In the data rows, 128 means zero.
Here are some points, one per row:
[138, 117, 194, 171, 093, 121, 128, 131, 132, 122, 053, 153, 119, 117, 080, 113, 103, 158, 059, 112, 152, 165, 124, 130, 094, 113, 158, 173, 113, 157, 122, 052]
[138, 110, 107, 133, 190, 103, 122, 147, 149, 129, 169, 115, 091, 108, 113, 112, 099, 123, 164, 129, 197, 132, 096, 166, 144, 127, 105, 119, 101, 090, 099, 068]
[117, 124, 108, 129, 123, 141, 117, 084, 136, 141, 079, 120, 152, 175, 219, 098, 121, 090, 157, 171, 177, 132, 112, 152, 121, 120, 131, 103, 068, 149, 175, 090]
[129, 137, 075, 166, 080, 175, 141, 123, 107, 139, 118, 148, 092, 103, 154, 119, 138, 148, 124, 112, 148, 144, 124, 150, 136, 087, 164, 185, 188, 107, 135, 168]
[182, 168, 105, 074, 064, 139, 106, 107, 132, 128, 153, 144, 135, 102, 126, 103, 104, 154, 110, 113, 167, 077, 124, 135, 073, 105, 142, 130, 142, 107, 122, 107]
[118, 067, 133, 138, 111, 182, 109, 159, 112, 075, 172, 087, 097, 089, 144, 151, 098, 148, 175, 129, 125, 123, 116, 096, 091, 109, 143, 132, 103, 090, 124, 151]
[113, 064, 115, 143, 157, 111, 183, 144, 186, 137, 144, 166, 201, 127, 077, 159, 212, 112, 063, 135, 098, 090, 112, 158, 098, 138, 066, 125, 155, 115, 146, 160]
[179, 075, 169, 108, 143, 161, 078, 172, 156, 190, 149, 147, 147, 195, 179, 120, 179, 099, 124, 132, 159, 121, 168, 127, 183, 133, 144, 107, 110, 143, 108, 079]
[115, 146, 119, 131, 084, 124, 077, 164, 130, 089, 118, 096, 098, 106, 143, 120, 158, 148, 108, 151, 119, 069, 158, 155, 139, 133, 151, 166, 102, 159, 124, 143]
[147, 140, 119, 129, 126, 142, 091, 132, 099, 147, 128, 125, 159, 108, 088, 048, 085, 182, 140, 133, 121, 103, 149, 062, 125, 061, 084, 114, 128, 100, 141, 159]
[087, 128, 059, 130, 132, 145, 186, 093, 121, 155, 127, 163, 138, 119, 129, 156, 116, 095, 105, 136, 097, 112, 154, 065, 177, 190, 059, 188, 103, 104, 103, 148]
[162, 153, 144, 135, 146, 196, 148, 123, 171, 069, 093, 130, 133, 157, 145, 084, 103, 109, 148, 104, 147, 124, 144, 148, 122, 120, 120, 144, 146, 102, 121, 164]
[142, 154, 153, 097, 140, 075, 167, 092, 082, 120, 175, 217, 159, 121, 153, 118, 123, 180, 101, 128, 056, 126, 064, 103, 184, 189, 165, 099, 077, 116, 147, 130]
[115, 051, 094, 159, 131, 135, 205, 067, 137, 148, 194, 120, 156, 114, 097, 150, 157, 124, 101, 091, 074, 153, 127, 124, 104, 136, 113, 142, 109, 158, 224, 129]
[156, 145, 127, 093, 157, 134, 106, 091, 052, 064, 149, 104, 080, 119, 095, 122, 153, 130, 154, 180, 180, 150, 142, 137, 133, 098, 100, 158, 172, 113, 137, 153]
[152, 148, 152, 148, 093, 116, 084, 136, 134, 104, 112, 144, 117, 088, 147, 084, 140, 108, 156, 153, 080, 137, 088, 146, 110, 144, 130, 144, 158, 120, 113, 167]
[096, 124, 122, 123, 157, 134, 122, 073, 167, 123, 158, 163, 115, 136, 088, 234, 102, 135, 084, 104, 056, 092, 123, 145, 180, 097, 106, 165, 107, 133, 120, 129]
[134, 158, 118, 104, 171, 129, 186, 126, 132, 109, 119, 208, 114, 138, 114, 180, 169, 152, 089, 195, 116, 131, 064, 071, 151, 135, 180, 086, 057, 083, 156, 157]
[158, 095, 123, 065, 144, 077, 135, 094, 134, 134, 075, 057, 112, 151, 139, 115, 100, 171, 112, 148, 121, 131, 166, 113, 088, 147, 119, 122, 144, 076, 126, 137]
[135, 109, 085, 141, 083, 131, 123, 161, 110, 096, 159, 086, 112, 138, 135, 123, 086, 165, 108, 161, 114, 149, 159, 158, 140, 146, 135, 100, 157, 082, 107, 149]
[060, 216, 097, 081, 140, 141, 125, 135, 108, 141, 147, 176, 151, 154, 138, 205, 110, 113, 149, 107, 097, 201, 146, 061, 156, 185, 022, 190, 091, 137, 063, 109]
[153, 133, 085, 113, 200, 119, 121, 101, 195, 115, 160, 148, 174, 131, 092, 176, 150, 112, 099, 124, 040, 088, 116, 140, 049, 135, 130, 138, 150, 180, 181, 138]
[107, 101, 099, 125, 163, 090, 110, 150, 122, 112, 110, 092, 135, 099, 161, 101, 085, 155, 115, 130, 134, 101, 112, 107, 167, 085, 089, 095, 174, 151, 119, 141]
[059, 157, 105, 073, 172, 211, 110, 102, 148, 106, 131, 127, 171, 061, 128, 166, 127, 116, 079, 117, 092, 166, 132, 101, 151, 202, 103, 141, 116, 153, 124, 105]
[131, 127, 194, 146, 130, 140, 130, 185, 091, 108, 114, 161, 082, 113, 153, 142, 130, 156, 104, 138, 156, 131, 156, 130, 048, 113, 097, 108, 133, 174, 115, 138]
[106, 158, 157, 139, 126, 153, 102, 108, 152, 157, 162, 077, 073, 123, 143, 116, 139, 166, 144, 134, 128, 136, 062, 125, 112, 116, 100, 126, 200, 064, 127, 128]
[108, 171, 132, 124, 165, 100, 222, 144, 079, 059, 184, 183, 144, 151, 166, 139, 147, 118, 053, 094, 111, 117, 078, 055, 144, 162, 180, 100, 140, 110, 148, 101]
[095, 093, 112, 085, 147, 140, 121, 153, 120, 161, 113, 167, 105, 164, 143, 136, 081, 104, 208, 116, 145, 130, 123, 133, 076, 108, 181, 121, 126, 144, 121, 125]
[125, 091, 097, 135, 144, 122, 086, 148, 119, 106, 120, 139, 150, 114, 130, 110, 132, 164, 171, 131, 135, 192, 128, 136, 156, 124, 150, 114, 165, 111, 110, 147]
[110, 154, 126, 148, 163, 146, 169, 106, 126, 157, 183, 133, 192, 151, 021, 173, 144, 101, 113, 169, 091, 123, 107, 163, 089, 158, 115, 095, 117, 161, 187, 145]
[097, 154, 117, 142, 156, 074, 082, 128, 165, 165, 103, 111, 111, 173, 122, 116, 175, 071, 142, 083, 171, 120, 199, 073, 162, 125, 196, 097, 119, 142, 144, 104]
[108, 162, 106, 132, 101, 122, 144, 143, 117, 138, 166, 058, 136, 079, 129, 094, 133, 132, 102, 152, 113, 172, 130, 146, 098, 048, 143, 104, 087, 101, 051, 170]
[122, 149, 099, 143, 048, 110, 121, 148, 128, 093, 084, 095, 177, 147, 097, 145, 140, 171, 160, 162, 163, 110, 093, 120, 125, 135, 144, 135, 154, 135, 109, 096]
[168, 105, 114, 163, 126, 135, 104, 088, 141, 136, 083, 159, 082, 160, 129, 086, 139, 019, 141, 113, 105, 150, 161, 119, 154, 155, 132, 047, 140, 158, 085, 056]
[172, 138, 127, 163, 103, 073, 119, 160, 144, 152, 118, 152, 119, 081, 134, 133, 133, 171, 115, 114, 171, 172, 138, 141, 096, 129, 164, 182, 111, 192, 143, 116]
[098, 112, 139, 074, 095, 112, 108, 132, 112, 132, 159, 088, 129, 197, 124, 072, 097, 108, 102, 128, 145, 124, 095, 172, 125, 138, 133, 151, 128, 119, 107, 137]
[184, 101, 147, 089, 159, 143, 146, 135, 096, 199, 042, 098, 119, 156, 164, 174, 142, 040, 133, 102, 112, 130, 141, 152, 187, 125, 184, 090, 144, 178, 108, 112]
[129, 116, 186, 136, 108, 113, 157, 088, 175, 139, 120, 128, 123, 120, 139, 137, 121, 062, 182, 100, 201, 110, 160, 121, 165, 164, 144, 063, 118, 157, 100, 148]
[133, 157, 090, 170, 147, 136, 076, 152, 065, 125, 112, 104, 114, 119, 130, 131, 092, 146, 124, 071, 151, 125, 128, 186, 108, 150, 100, 088, 113, 085, 141, 182]
There is one direction along which these points spread out most. Take the direction at right angles to it along which they spread out most. Then take the direction at right angles to both along which they spread out most. Go by this last direction. Where along it does each point below lie, from 0 to 99? The average is 50, and the first point in the table lies past the average. One standard deviation of the points above along it is 16.
[107, 153, 172, 155, 102, 108, 191, 154, 151, 168, 077, 157, 081, 084, 122, 097, 119, 194, 151, 169, 131, 100, 171, 164, 112, 153, 132, 146, 129, 191, 123, 078] : 60
[139, 114, 152, 125, 085, 126, 143, 182, 105, 131, 056, 128, 103, 091, 070, 077, 196, 150, 166, 076, 116, 090, 088, 131, 120, 139, 130, 172, 079, 160, 108, 108] : 59
[113, 123, 150, 179, 135, 124, 086, 085, 082, 156, 126, 099, 125, 122, 132, 102, 132, 156, 109, 142, 169, 106, 123, 104, 096, 149, 149, 182, 125, 127, 101, 180] : 51
[059, 094, 135, 125, 125, 109, 142, 095, 131, 104, 152, 166, 203, 109, 106, 176, 204, 093, 123, 129, 069, 096, 144, 199, 091, 096, 076, 127, 118, 102, 206, 114] : 77
[120, 081, 164, 093, 100, 093, 117, 105, 151, 163, 131, 172, 127, 168, 134, 123, 120, 071, 152, 103, 176, 148, 159, 113, 167, 113, 143, 081, 157, 193, 097, 138] : 51
[151, 150, 123, 098, 114, 104, 109, 186, 149, 108, 144, 098, 079, 105, 131, 121, 089, 080, 134, 150, 146, 151, 124, 126, 153, 094, 104, 165, 132, 087, 204, 151] : 46
[169, 120, 165, 106, 135, 136, 129, 135, 147, 166, 123, 128, 140, 196, 137, 145, 162, 126, 197, 076, 122, 128, 219, 139, 194, 122, 172, 084, 116, 117, 123, 069] : 49
[158, 150, 130, 154, 116, 146, 136, 134, 150, 095, 133, 060, 113, 164, 159, 123, 108, 191, 129, 140, 122, 154, 086, 129, 146, 083, 074, 134, 130, 137, 122, 165] : 47
[098, 136, 162, 162, 164, 139, 146, 146, 127, 121, 122, 097, 151, 132, 134, 086, 080, 118, 163, 161, 121, 143, 131, 147, 140, 117, 158, 158, 164, 096, 127, 133] : 48
[180, 146, 169, 171, 077, 141, 107, 125, 098, 138, 154, 081, 135, 100, 139, 161, 101, 136, 130, 124, 137, 098, 108, 101, 092, 121, 111, 137, 156, 108, 126, 095] : 55
